Here are some points:
[-1.2 -0.4  0.1  1.2 -0.7 -0.1  0.5 -0.4  0.4  0.6  0.1  0.7]
[-0.1 -0.4  0.0 -0.3  1.2  0.3  0.5  0.1 -0.5 -0.6 -0.7 -0.4]
[-2.1 -1.2  1.0  1.0 -0.3  1.1  1.7  0.4  1.7 -0.7  1.1 -0.1]
[ 1.4  1.6  0.5  2.2  0.2 -0.4 -1.0 -1.9  0.2 -0.5  0.3  0.9]
[-1.3 -0.6  0.6  1.0 -0.8  1.0  1.0  0.3  1.2 -0.3  1.6 -0.1]
[ 0.2  0.8  0.4  1.0  0.4  0.0  0.0 -1.2  0.1 -0.6  0.0  0.1]
[ 1.1  0.5  0.0  0.9 -0.2 -0.7 -0.8 -0.8  0.0 -0.1  0.3  0.5]
[-0.2  0.4 -1.6 -1.0  0.8 -1.3  0.1  0.3 -1.2  1.7 -2.4  1.9]
[ 2.7  1.3  1.6  0.6  0.3  0.0 -2.1 -1.7  0.0 -2.1  1.8 -2.5]
[ 0.5  0.7 -1.5 -0.7 -0.5 -1.2 -1.2  0.4 -1.2  1.4 -0.7  1.9]
[-0.7  0.1  0.0  0.8  0.1  0.3  0.6 -0.3 -0.3  0.1 -0.5  0.6]
[-3.7 -2.8  0.0 -1.5  0.5  1.7  4.4  2.7  0.8  0.2 -0.9 -0.3]
[ 0.0 -0.7 -0.9 -2.3 -0.1 -0.3 -0.2  1.7 -1.0  1.4 -1.0  0.3]
[-0.9 -0.8  0.1 -0.7  0.9  0.9  1.7  0.9 -0.1 -0.5 -1.1 -0.8]
[-1.0 -0.2  1.2  2.2  0.1  1.1  1.5 -0.8  1.4 -0.9  1.3 -0.8]
[ 0.4 -0.4 -0.1 -1.3  0.2 -0.5 -0.8  0.4 -0.8  0.4 -0.2  0.0]
[ 1.0  1.6  0.1  1.7  0.2 -0.9 -1.1 -1.6  0.2 -0.1  0.3  0.3]
[-1.2 -0.2  0.4  0.8 -0.4  0.6  0.9  0.0  1.2 -0.2  0.3  0.3]
[ 0.0  0.2  0.1  0.3 -0.2 -0.1 -0.5  0.1  0.2 -0.3  0.4  0.1]
[ 0.0  0.7  0.5  1.0  0.2  0.1  0.2 -0.5  0.5 -0.3  0.3  0.2]
[-0.8 -0.3  0.6  0.3  0.4  0.6  0.8  0.1  0.7 -0.8  0.6 -1.0]
[ 0.8  0.4  0.1  0.5 -1.2 -0.7 -1.5 -0.3 -0.1  0.0  0.8  0.5]
[ 1.7  0.9 -1.3 -1.3  0.0 -1.3 -1.8  0.3 -1.3  0.9 -1.1  0.5]
[-1.5 -0.8  0.1  0.4 -0.3  0.5  1.1  0.5  0.7  0.2  0.1  0.3]
[-3.0 -0.9 -1.0  0.8 -1.3  0.1  1.9  0.8  0.8  1.9 -0.5  3.0]
[ 0.1  0.9 -0.6  0.5  0.0 -0.7 -0.3 -0.1 -0.5  0.9 -0.7  1.3]
[ 1.9  0.4  1.8  0.2  0.2  0.3 -1.1 -1.0  0.3 -1.9  1.4 -2.5]
[-2.3 -0.8  1.1  1.8 -0.5  1.2  1.6  0.2  1.9 -0.8  1.3 -0.8]
[-0.5 -0.1  0.4  1.0 -0.9  0.4 -0.2 -0.2  0.8  0.2  0.9  0.3]
[-0.7 -0.7 -0.7 -0.6 -0.7 -0.4  0.1  1.0 -0.2  1.3 -0.8  1.0]
[ 2.8  1.3 -0.2 -1.2  1.5 -0.7 -1.3 -0.5 -1.6 -0.5 -1.5 -0.8]
[ 1.4  0.3  0.4 -0.8  0.6  0.1 -1.2 -0.1 -0.5 -0.9  0.2 -1.5]
[-0.3 -1.0 -0.7 -1.7  0.0  0.0  0.1  1.4 -0.4  0.6 -0.5  0.1]
[ 0.1  0.1  0.0  0.3 -0.4 -0.1 -0.9 -0.2  0.2  0.0  0.6 -0.1]
[-0.6  0.1  1.2  2.5  0.7  0.7  1.2 -1.3  1.2 -1.3  1.3 -0.9]
Here are 24 more points, each followed by its number:
[ 1.6  0.7  0.0 -0.2 -0.3 -0.4 -1.7 -0.4 -0.2 -0.5  0.9 -0.8] 0
[ 0.7 -0.1  0.5 -0.2 -0.7 -0.2 -1.2 -0.7  0.5 -0.5  0.8 -0.9] 1
[ 1.0  1.0 -2.2 -1.3 -0.3 -1.6 -1.8  0.1 -2.1  2.6 -2.3  2.9] 2
[-0.6 -1.1  0.3 -0.9 -0.2  0.7  1.2  1.5  0.6 -0.5  0.5 -0.9] 3
[ 0.6  0.5 -2.0 -1.4  0.4 -1.5 -1.0  0.1 -1.8  1.8 -2.4  2.0] 4
[ 0.5 -0.4 -1.4 -2.4 -1.1 -1.4 -1.6  1.5 -0.8  1.5 -0.4  0.4] 5
[-0.7  0.5  0.7  1.7 -0.8  0.4  0.1 -0.7  0.9 -0.6  1.6  0.0] 6
[-1.1 -0.3  1.3  1.5  0.5  1.1  1.5 -1.0  0.7 -1.0  0.4 -0.2] 7
[ 1.5  1.1  1.0  0.2  1.2  0.2 -0.5 -0.9 -0.2 -1.4  0.1 -1.4] 8
[-0.4 -0.2  0.4 -0.1 -0.4  0.7 -0.1  0.2  0.6 -0.5  0.5 -1.0] 9
[-1.5 -0.5  1.4  1.7 -0.3  1.3  1.1 -0.7  1.8 -0.9  1.8 -0.9] 10
[-2.4 -1.1 -0.6 -0.3  0.4  0.5  2.4  1.3  0.4  1.0 -1.5  1.7] 11
[ 1.8  1.1 -0.3 -0.4 -0.1 -1.4 -2.2 -0.8 -1.1  0.4  0.0  0.5] 12
[-0.5 -0.2  0.5 -0.2 -0.3  0.4  0.1  0.0  0.5 -0.2  0.6 -0.6] 13
[-0.6  0.0  0.8  1.0  0.0  0.6  0.6 -0.4  0.6 -0.4  0.3 -0.4] 14
[ 1.8  0.5 -0.3 -1.1  0.8 -0.6 -1.1 -0.2 -1.1 -0.3 -0.7 -0.8] 15
[-0.6 -0.1  1.2  1.2 -0.6  0.5  0.3 -0.2  1.3 -0.5  1.3 -0.4] 16
[-0.1 -0.1  0.1 -0.2  0.9  0.4  0.9  0.1 -0.2 -0.3 -0.4 -0.3] 17
[-1.3 -0.1  0.9  1.5  1.1  1.4  2.7 -0.6  1.3 -1.3  0.1 -0.3] 18
[ 0.6  0.4 -1.5 -1.0 -0.1 -1.2 -1.0  0.4 -1.0  1.5 -1.2  1.5] 19
[-2.4 -0.6  0.8  2.0 -0.8  1.0  2.1 -0.1  1.7 -0.3  1.2  0.4] 20
[ 1.5  0.9 -0.8 -1.1  0.4 -1.4 -1.5 -0.1 -1.6  0.9 -1.1  0.6] 21
[-0.5  0.0  0.0  0.7  0.0  0.3  0.4 -0.2  0.4 -0.1 -0.2  0.3] 22
[ 1.3  0.6 -2.0 -2.3  0.2 -1.6 -2.1  0.7 -2.2  1.8 -1.9  1.1] 23
Which of these numbered points is nearest to each point below, looking only along the 4 directions in which the first points spread most? Its number follows each.
[-2.6 -0.7  0.9  3.0 -0.6  1.3  2.4 -0.5  2.2 -0.1  1.2  1.2] > 20
[-0.9 -0.1  0.9  1.5 -0.7  0.6  0.2 -0.3  1.1 -0.7  1.5 -0.3] > 16
[-0.5 -0.3  0.2  0.0  0.7  0.7  1.1  0.2  0.0 -0.4 -0.5 -0.5] > 17
[ 0.9  1.0 -2.2 -1.1  0.0 -1.6 -1.7  0.3 -1.7  2.4 -1.9  2.5] > 2
[ 2.3  1.2 -0.6 -0.1 -0.7 -1.5 -2.6 -0.8 -0.9  0.3  0.1  0.7] > 12
[ 2.5  0.9  0.2 -0.4 -0.2 -0.7 -1.9 -0.8 -0.6 -0.8  0.7 -1.4] > 0
[-1.1 -0.1  0.4  1.3 -0.4  0.4  0.5 -0.6  1.1  0.0  0.5  0.2] > 14
[-1.3 -0.5  0.6  0.8 -0.8  0.5  0.8 -0.1  0.8  0.0  1.3  0.0] > 16
[ 0.5  0.0 -1.2 -1.1  0.2 -1.0 -0.9  0.4 -1.0  1.5 -1.0  1.4] > 19
[ 0.7  0.5 -2.8 -1.6  0.1 -1.5 -1.2  0.3 -1.9  2.4 -2.7  2.8] > 2
[-1.0 -0.2  1.1  1.6  0.5  1.3  1.3 -0.2  1.1 -1.2  0.2 -0.4] > 7
[-2.2 -1.8 -1.0 -0.9  0.6  0.9  2.7  1.3 -0.1  0.9 -1.8  1.2] > 11
[ 1.7  1.6 -0.4  0.4 -0.4 -1.3 -2.5 -1.7 -0.8  0.8  0.3  0.7] > 12
[-0.8 -0.3  0.9  1.3  0.3  0.9  1.3 -0.9  1.0 -0.8  0.6 -0.4] > 7
[ 1.5  1.4 -0.4 -0.1 -0.1 -1.1 -1.8 -1.2 -1.0  0.1 -0.2  0.5] > 12
[ 0.2  0.2  0.0  0.1  1.1  0.3  0.5  0.1 -0.5 -0.2 -0.4 -0.2] > 17
[-2.5 -1.0 -1.2 -0.2 -0.4  0.0  1.0  1.1  0.1  1.8 -0.9  1.8] > 11
[-0.2 -0.2  0.8  1.6 -0.6  0.4  0.0 -0.6  0.9 -0.5  1.3 -0.5] > 16
[ 1.5  0.4 -0.3 -1.4  1.0 -0.3 -0.9 -0.1 -1.2 -0.5 -0.8 -1.2] > 15
[ 1.7  1.3 -0.1  0.0 -0.2 -0.7 -1.9 -1.0  0.0 -0.5  0.7 -0.9] > 0
[-2.2 -1.7 -0.8 -0.9  0.2  0.6  2.0  1.8  0.3  1.0 -1.1  0.8] > 11
[-1.8 -0.8  1.8  1.6 -1.2  1.4  1.8 -0.1  2.5 -1.5  2.2 -1.1] > 10
[-1.7 -0.8  1.6  1.2 -0.2  1.7  2.0 -0.1  1.7 -1.3  1.2 -1.4] > 10
[ 0.7 -0.4 -1.0 -2.4 -0.3 -0.7 -1.1  1.8 -1.0  1.3 -0.7  0.5] > 5
[-0.9  0.3  0.3  1.6 -0.5  0.1  0.5 -0.4  1.2  0.0  0.9 -0.1] > 6
[-2.3 -1.2 -0.3 -0.2 -0.1  0.8  2.3  1.6  0.6  0.4 -0.7  0.9] > 11
[-1.8  0.1  0.8  2.1  1.1  1.3  2.3 -1.0  1.0 -0.6  0.0 -0.3] > 18
[-1.2  0.1  0.6  1.6  0.2  1.0  1.6 -0.3  0.9 -0.3  0.3 -0.3] > 7
[ 0.9 -0.2 -1.0 -2.4 -0.8 -1.0 -1.8  1.2 -1.1  1.3 -0.7  0.4] > 5
[ 1.5  1.2 -0.5  0.4 -1.0 -1.2 -2.2 -1.1 -0.6  0.9  0.1  1.2] > 12
[ 1.5 -0.2 -1.6 -1.9  0.1 -1.3 -1.8  0.5 -1.7  1.6 -1.6  1.0] > 23
[-2.7 -2.0 -0.2 -1.0  0.5  1.7  3.4  1.7  0.4  0.3 -1.6  0.3] > 11
[ 2.1  0.6 -0.3 -1.6  0.7 -0.6 -1.8 -0.1 -1.4 -0.3 -0.3 -0.7] > 15
[-1.3 -0.6  1.7  2.0  0.1  1.3  1.7 -0.3  1.8 -1.7  1.7 -1.4] > 10
[-1.0 -0.8  0.6  0.6 -0.2  0.8  1.1  0.1  1.0 -0.5  0.7 -0.5] > 14
[-0.5  0.4 -0.3  0.7  0.3 -0.1  0.2 -0.5  0.1  0.0 -0.1  0.2] > 22
[-1.5 -0.6  0.9  0.7  1.1  1.1  2.4  0.0  1.0 -1.1  0.0 -1.1] > 18
[-0.5  0.1 -2.0 -1.5  0.3 -1.1 -0.1  1.0 -1.4  2.5 -2.7  2.5] > 4
[ 2.3  1.2  0.4  0.0  1.6 -0.3 -1.3 -1.0 -0.9 -1.4  0.1 -1.5] > 8
[-3.3 -0.9  1.1  2.9 -0.8  1.7  2.7 -0.5  2.1 -0.2  1.3  0.7] > 20
[ 1.1  0.3 -1.6 -2.0  0.5 -1.3 -1.4  0.3 -2.2  1.4 -1.7  0.6] > 23
[ 2.0  0.8 -0.2 -0.5 -0.3 -0.7 -1.5 -0.6 -0.8 -0.6  0.5 -0.9] > 0
[ 0.3  0.4 -1.1 -0.5 -0.5 -1.2 -1.2 -0.3 -1.3  1.8 -0.7  1.8] > 19
[ 0.0 -0.4  0.7  0.5 -0.4  0.4  0.1  0.3  1.0 -0.5  0.9 -1.4] > 9
[ 1.7  0.7  0.0 -1.1  0.6 -0.4 -1.3  0.0 -1.2 -0.4 -0.1 -1.2] > 15
[ 1.0  0.1  1.0  0.1 -1.4  0.2 -1.2  0.0  0.4 -0.6  2.1 -1.7] > 1
[-0.2  0.1 -0.9 -0.3 -0.5 -0.5 -0.6  0.2 -0.6  1.4 -0.6  1.1] > 19
[ 0.7  0.5 -0.1 -0.1  0.9  0.0  0.1 -0.6 -0.6 -0.4 -0.3 -0.3] > 17
[-0.1  0.3 -0.6  0.5  0.0 -0.3  0.1 -0.3 -0.4  0.5 -0.4  0.7] > 22
[-1.1 -1.3  0.5 -0.6 -0.1  0.8  1.2  0.8  0.6 -0.6  0.1 -0.5] > 3
[-0.8  0.6  1.0  1.6  0.8  1.2  1.9 -1.0  0.9 -0.9 -0.5 -0.1] > 7
[ 0.1  0.4 -0.2  0.3 -0.5 -0.5 -0.2 -0.2 -0.2  0.8  0.1  0.9] > 22
[ 1.0  0.6  0.3  0.2 -0.3 -0.1 -1.2 -0.8  0.0 -0.4  0.8 -0.3] > 1
[-1.6 -0.4  0.5  1.6  0.9  1.5  2.4 -0.4  1.2 -0.8  0.0  0.1] > 18
[-2.4 -0.1  0.5  2.5 -0.3  1.2  2.4 -0.7  1.8 -0.4  0.6  1.0] > 20
[ 1.7  0.9 -0.4 -0.8  0.3 -0.6 -1.4 -0.4 -1.3 -0.2 -0.6 -0.2] > 15
[ 1.4  1.3 -0.3  0.7  0.1 -0.8 -1.7 -0.9 -0.6  0.5 -0.2  0.6] > 12
[ 1.7  0.4 -0.8 -1.9  0.0 -1.1 -1.7  0.1 -0.9 -0.1 -0.4 -0.4] > 15
[-0.1  0.0 -1.7 -1.3  0.6 -1.0 -0.2  1.0 -1.3  2.1 -1.8  2.2] > 4
[ 0.7 -0.7 -1.3 -2.9  0.0 -0.5 -1.0  1.9 -1.4  1.1 -1.4  0.0] > 5
